The same turns and mirrors carry the whole set onto itself and the rows of a family onto each other. Which other rows belong to the same family as each row named below? List them in the order they appear above.
These 32 rows form 4 families of 8 rows each.
Nofu: [ -4 -39   0 -23  31  -6  -7  26  48  19  -8 -15]
Did: [ 25 -52 -35   7   8  42 -20  13  42   8 -13 -19]
birip: [-14 -12   9   3  19 -28  17  16  -3  45  -2  11]
valav: [  1  29   7   4   7  24 -38  -9   9  17 -40 -17]
gudu: [-10 -34 -11   4  17 -28  39  23 -12  23  13 -24]
lim: [-16  13 -18  38  -5  -4  43  -6 -13 -11 -26 -19]
Pag: [-10  21  -2  31  -4 -14  37  19  -3  34 -35  -9]
rava: [ -6 -23  15   0  12   1   2  43  27  42  -7  23]
leliv: [ 14   8   7  12   1  34 -14  21  23  24  -6  35]
Zera: [ 16  17 -17  13  -6  38 -22 -18 -16   7 -37 -45]
ril: [  2  13  -5  37 -15  27  15  20   5  31 -52  24]
monam: [ -6 -65 -25 -16  29  -8  16   9  16  11  -4 -39]
poku: [ 10  24 -15  40 -27  23  12  -5 -17 -21 -17 -11]
pirel: [ 30  -4 -29  24  -8  50   4  -5  -6 -17  10  -5]
ber: [  0 -23 -28  17   9  -9  35  -9 -34   0  16 -30]
sor: [  0  10 -14  36 -18 -14  31   1 -37  17 -22 -23]
nof: [ -5  17   7  31 -24  24  -2   6   3   3 -36  30]
feb: [-11  -8 -17   9  10   7  -5 -30 -34  20 -36 -45]
pege: [-13 -37  -6 -19   1  -6  -9  52  15   0 -56  -9]
gemu: [ 25 -47 -42  -9  11  33   4  13  21  -5  -2 -48]
mefe: [ -3   4 -21  42 -20  41  23  -6  -9 -13 -38  13]
nasu: [ 28 -26 -17 -14  14  36 -17  30  52   4  -8 -23]
mol: [-25   6  12  -5  16  -4 -18 -18  -9  28 -42 -21]
sokod: [ 21 -32 -12   0  19   1 -16  31  55  39 -12 -20]
zof: [  5 -19 -14  -8 -10  21 -16  44  30 -35 -47 -13]
Pedi: [ -1 -40 -21   1  29 -27   4  10  40  15   1 -43]
kapa: [ 23 -14 -12  13 -10  58  -8  29  28 -12   2  18]
nug: [ 20 -27 -34  18  -2  28  29  10 -14 -28  21 -31]
zusom: [  1 -40 -23 -14   0 -18  12  47 -10   3 -46 -44]
Gif: [-15   3   9  23 -12 -13  15  10 -21  39 -39  14]
rusur: [ 16 -21 -32  -2  -8   6   6  43   2 -33 -37 -50]
nive: [  3 -56 -38  10  15  11   2  -8  27 -14   3 -40]

Which other rows belong to the same family as valav? Zera, feb, pege, mol, zof, zusom, rusur
Which other rows belong to the same family as gudu? birip, rava, leliv, pirel, ber, kapa, nug

The same turns and mirrors carry the whole set onto itself and the rows of a family onto each other. Which other rows belong to the same family as each row named below? List them in the order they appear above.
These 18 rows form 3 families of 6 rows each.
X: [-16  -4  42  -8  21  -1 -39  28  10 -24  20  12   3 -32   0  36 -25 -71
   6  58 -22  19  -8 -12]
J: [  9 -17 -45   0  -9  36  -1 -13  12 -27 -29  -2 -11 -11  12   3   4 -19
 -17   7  14   8  -4 -37]
G: [ -4 -29 -12  -9 -21  10   7  40  36 -28 -16 -30 -13  -6 -29  -8  -2  19
  27   3  25 -26  24  -5]
Z: [-24 -12  55 -10  39   0  32  34  25 -37  28   6  -1 -48  25  13 -22 -32
  43  44 -34  33   7  17]
B: [-37  10  29   2  20   0 -14 -15   6 -25  13  35  41 -46  24   0 -18 -40
  -2  47 -14  29  25  32]
T: [-41  10  69  -1  30 -21  11   0  23 -17  20  -1   2 -14  14 -17 -12 -11
  35  79 -13  12  10  10]
V: [-13 -64 -29  15 -35  -4   5  10  35  -6  -3  -7   8 -44  23 -35  10  14
  11   1 -13   1   4  -2]
P: [ -4 -25  71  -3  35 -20  23  18  22  -9  11   8  14 -44  45  -7  -5 -11
  29  61 -36  -5  -4   3]
K: [-33   1  55 -14  21 -19 -30   7  24 -28  49   7  -4  -6   0  26   1 -27
  39  66  -8   5 -14   1]
H: [ 31 -18 -46   7  11  30 -15  -8  17  -9 -33  -3   8 -11   2  -3  12   6
   5  26 -29  -2 -18 -31]
D: [-14 -12  26  -8  11   5 -40  19  30  -2  43  25  13 -35   5  44  20 -53
  38  49 -35   1 -17  -5]
Y: [-13 -34 -34   9 -29  -8  -6  -4  27 -37  -4 -15 -10  -8  -7 -29  -1  45
   7  13  12   2   2  -8]
C: [ 13   0 -36   8  -3  12 -13   7  22 -25 -39 -24 -17  12 -24   1   0  21
  13  35  13 -12   4 -24]
S: [-58  14  44  -6  13   5 -13 -16  18  -7  34   7  21  -2 -22   2  -1 -42
  12  61 -14  16  22  13]
Q: [-34   4  21  11  27  17  -3  -3  18  15  25  12  48 -28   5 -26   3 -48
  -3  53 -42  17  28   8]
N: [ 28 -28  -9 -13  -2  30   8  59  39  -3 -16 -21  10 -32  -1  -4   7 -10
  29   6  15 -41  13 -15]
A: [  0 -47 -25 -12  18  31 -12  43  35 -42 -31 -30  -7 -23  15  -3 -15 -17
  41  -2  20 -22  -8 -23]
W: [ -8 -36 -30 -12 -37  23  15   6  17 -23 -21 -13  -4 -55  22 -44 -24  12
  31   7   7  12  -2  -1]

Which other rows belong to the same family as G? T, K, Y, C, S
Which other rows belong to the same family as B? X, J, Z, A, W

The same turns and mirrors carry the whole set onto itself and the rows of a family onto each other. Which other rows belong to the same family as each row named below? List them in the order they appear above.
These 16 rows form 4 families of 4 rows each.
Zikim: [-49 -23   9   2  -9  18  42   6 -28   2 -15  30 -24]
Ketu: [-22  11  -2  37   7  23 -12  -4   9   9 -17  33 -21]
pasub: [ 10  23 -29 -26 -15 -48  -4  15   0 -40   2   7  -1]
Zekef: [ 12   3 -22 -34 -25 -42 -10  23  -3 -44   4   4  -1]
logu: [-51 -32   4  -2 -12  17  46   0 -35  -3 -14   5 -17]
guden: [ -5 -19   5 -36   1  -9 -40  -3  -7 -24 -17 -45  19]
Loku: [-24   9   3  37   8  26 -16   3   4  14 -33  35 -10]
Kones: [-10  21  -7  36   7  12 -14  11  12  17 -19  34  -6]
lumed: [ -9  -7  20 -31  11  -9 -32   7 -17 -26 -11 -46  23]
petop: [-49 -20  -3  -2 -13  12  45   5 -33  13 -10  22 -10]
fuf: [ -1  11 -23 -33 -23 -49   0  16   0 -49  -4  -4  -2]
Mupu: [-16 -23  22 -40   2   5 -32   4 -21 -19 -21 -41  23]
mafi: [ -6   0  21 -35   0  -7 -35  10 -10 -21 -22 -44  30]
Zinor: [ 11  20 -20 -32 -26 -47  -7  15 -16 -37   0  -5   1]
mip: [-25  11  -5  41  14  26  -3   7  10  12 -15  32  -2]
sodil: [-45 -19  -6   3  -8  16  57   1 -31  -1 -18  21 -13]

Which other rows belong to the same family as sodil? Loku, fuf, mafi
Which other rows belong to the same family as petop? Ketu, Zekef, lumed

The same turns and mirrors carry the whole set onto itself and the rows of a family onto each other. Which other rows belong to the same family as each row named below? List them in the order they appear above.
These 40 rows form 5 families of 8 rows each.
razu: [ -6  -9  -8  -3  43   4 -24 -17  10  14  19  31 -33  11  43]
gaf: [  2  -2 -16  12  17  15   8 -24  38 -41 -52 -47  16  30  22]
paken: [  7 -40  20  24  -2 -18 -21 -13   5   6  44 -15  -1  23  19]
fud: [-14  27 -32  12  31  19   7   1 -18  -4 -50 -19  35 -19  -6]
fuzu: [-20  -7 -11   5  49   3 -25 -30  12   9   2  32 -28  12  46]
basal: [ -7 -28  13   9  22  -1  -3 -17  23  44  18   8  23  12  44]
motuf: [ 24 -40  24  32  -2  -5 -24 -27   0   6  36  -9   6  16   5]
baze: [ 12 -27  30  30   4 -10 -21 -24  -3   5  43 -19  18  16  11]
rapo: [-11  -1 -13  -7   5  20  10   9  -9  -9 -66 -41  32   2  11]
zez: [  2 -29  10  -1  20  -1 -10  -9  27  37  26   7   9  19  48]
Mun: [  1  22 -27  48  39   8  12 -31  20 -28 -18 -36  41   0 -11]
Bir: [ -2 -18 -11  -2   6  27  20  17  -8 -22 -64 -34  16  -2   7]
mese: [ -2 -17 -12  -3 -13  15  14  15 -12 -12 -64 -38   8  -1  -1]
Deto: [ -6  -5 -22  18   9   3  -5 -21  25 -45 -66 -39   5  30   8]
petot: [ -8   0 -14  16   6   5  -5 -16  10 -39 -58 -54  30  23   7]
ramap: [ 17 -27  18  -6  11   4 -10 -21  22  38  16  15  -3  21  41]
suvol: [-14 -22   8  25  17 -12 -36 -26 -17 -28  14   5 -43  14  12]
Nanu: [ 11 -14  -6  -7  37  19 -26 -30   8  10   1  36 -29  15  35]
fekep: [  9 -20  18  -1  27   5 -12 -26  28  30  18   1  20  28  50]
rotef: [  0 -12 -15  21  18  11   6 -18  23 -48 -59 -45  23  25  12]
zurog: [ -7  -9 -16 -10   0  16   2  22 -16 -12 -62 -46  10   8   5]
Didas: [ -4 -17   1  24  20 -13 -35 -20 -12 -19  35   7 -41  11  14]
Pulu: [  0  -4   0 -16  40  17 -29 -23   0   7   3  28 -33  14  45]
Buve: [ 14 -24   6  21  17   1 -36 -29 -22 -16  21  17 -39   8   1]
lenu: [ 10  -6   1  -1  32   6 -21 -25   3  21  15  37 -35   6  30]
varig: [ -2  14 -30  46  43   9   8 -24  14 -36 -36 -26  36  -2 -11]
biti: [ -5 -46  31  29 -10 -17 -15 -12  -7   9  32 -18   3  11  14]
Fogim: [ -8   0 -23  12  22   2 -13 -14  20 -40 -60 -54  15  37  10]
vad: [ -8  26 -38  40  46   1  -7 -19  15 -18 -34 -32  39   8  -9]
Peziz: [ -1  -9 -11 -17   0  31  22  14  -9 -22 -57 -35  -5  -2  13]
sudog: [ 13 -11  10  29  17 -11 -31 -36  -8  -8  31  14 -36  11   5]
dusa: [  0  17 -25  22  22  25  25   8 -24  -6 -21 -22  19 -35 -18]
pabek: [-13  28 -31  38  35   4  -7 -25  -1 -35 -44 -33  35   2  -9]
vep: [ -5  23 -40  43  41   1   1 -32  26 -19 -40 -20  34   3  -7]
deti: [ -4  13 -30  25  20  14  20   6 -10  14 -37 -17  37 -27 -18]
molo: [ 20 -34  13   4  22   9 -13 -27  29  35  16  12  18  23  40]
pezu: [ 20 -35  28  23  -6 -12 -21 -30  12   8  34  -9  -7  28  15]
Tiv: [ -3   9 -30  22  31  25  23   8 -17  -8 -41 -17  29 -27 -12]
rar: [ -7  18 -31  18  26  15   9  15 -23  11 -36 -29  35 -19 -14]
Bivun: [  3 -10  13  17  18  -4 -36 -22 -32 -19  30   7 -37   4   9]

Which other rows belong to the same family as deti? baze, mese, Deto, fekep, Pulu, vep, Bivun
Which other rows belong to the same family as suvol? gaf, fuzu, basal, Mun, biti, Peziz, dusa
Which other rows belong to the same family as rapo? fud, petot, ramap, lenu, sudog, pabek, pezu

The same turns and mirrors carry the whole set onto itself and the rows of a family onto each other. Which other rows belong to the same family as each row named below? List them in the order they appear above.
These 30 rows form 5 families of 6 rows each.
toli: [ 20  -8 -27  -2   5  12  -4  24  44   8  19  -6  12  34]
mafed: [ 22 -16  14  -2  19  18  -1 -33 -30   1 -27  13 -25  -4]
nudup: [-18  13   1 -21 -59  -8   1  26 -12  -8  17 -40  -4 -20]
valo: [ 21 -26 -14   8 -34  32  47  -1   7  -9  43 -15 -14 -24]
mebut: [ 18 -23  11 -18  -3  11  18 -28 -24  14 -35  18 -34 -15]
vab: [ 21   2  18  25  -7 -10  -2  18 -10 -58 -24 -22   4   2]
sino: [ 21 -22 -18  18 -39  30  32   1 -10  14  34   3   8 -36]
lidut: [  5 -27 -16   9 -36  20  49   1  -4   3  36   2 -15 -45]
barid: [ 12  -2 -32  -5   6  22  12  23  48  -2   4 -22  18  18]
pofe: [ -6 -10 -33  -8  -2 -66  15  -5   6  -3  -4  28  -4   6]
Filet: [ 36  -5  11  30  -6  -6  -6  21  -6 -42  -4 -41   4  15]
tizus: [-26  26  11 -32 -46 -12   9  17   2  -2  12 -25 -23 -33]
futog: [-20  13  -3 -27 -42 -17   9  15   3 -20  18 -40 -40 -25]
fege: [ 17 -11 -27  -9   5  11  11  17  48 -23  -4   6  25  28]
ren: [ 33   5  18  25  -1 -15   0  23 -23 -43   0 -34   9   4]
zok: [  5  -8   9 -16  21  22   0 -21 -31  -3 -17  30 -22 -21]
zafun: [-14 -15 -27 -38  -6 -54  14   4  -6   4   5  34  -5 -12]
rokub: [ 24   7  25  18 -11  -8  -6  27 -22 -39 -14 -39   2   1]
Des: [ 15  -9  12 -14  13  18  -7 -38 -17   7 -30  16 -18  -6]
vufu: [ 28  -7  24  18   3 -13 -13  19 -18 -32 -12 -23  -1  31]
rop: [ 14 -36  -3  19 -29  15  42  -6   0   8  41   2  -9 -38]
fiden: [-27  17   7 -28 -46 -31   3  18  -6  -8  19 -23 -23 -29]
niran: [ 16   9 -33   0   1  20   5  31  41 -18   9 -14  22  26]
kog: [  5 -18 -28 -17 -18 -66  16   5  15  15 -16  21 -13  -4]
Defo: [-12  12   5 -31 -52  -9   4  16  -7   6  20 -30 -27 -39]
Bizor: [ -5  -4 -38 -21  -6 -59  10   2  17   2  -9  25   1   5]
vuse: [  3  -9 -21 -17  -2 -61   3  -2  -1   5 -10  40  -5   5]
fime: [  8 -22   6 -11  19   8   1 -31 -10   1 -38  26 -26  -6]
vomu: [ 17 -31  -7  16 -30  33  43 -12   5  15  28   8 -11 -35]
Vug: [ 18  -9 -36  -3   7  16  20  26  52  -3  21 -10  15  17]

Which other rows belong to the same family as nudup? valo, mebut, fege, zafun, vufu
Which other rows belong to the same family as rokub? mafed, fiden, Bizor, vomu, Vug
Which other rows belong to the same family as rop? barid, pofe, tizus, ren, Des
Which other rows belong to the same family as kog? toli, vab, sino, futog, zok

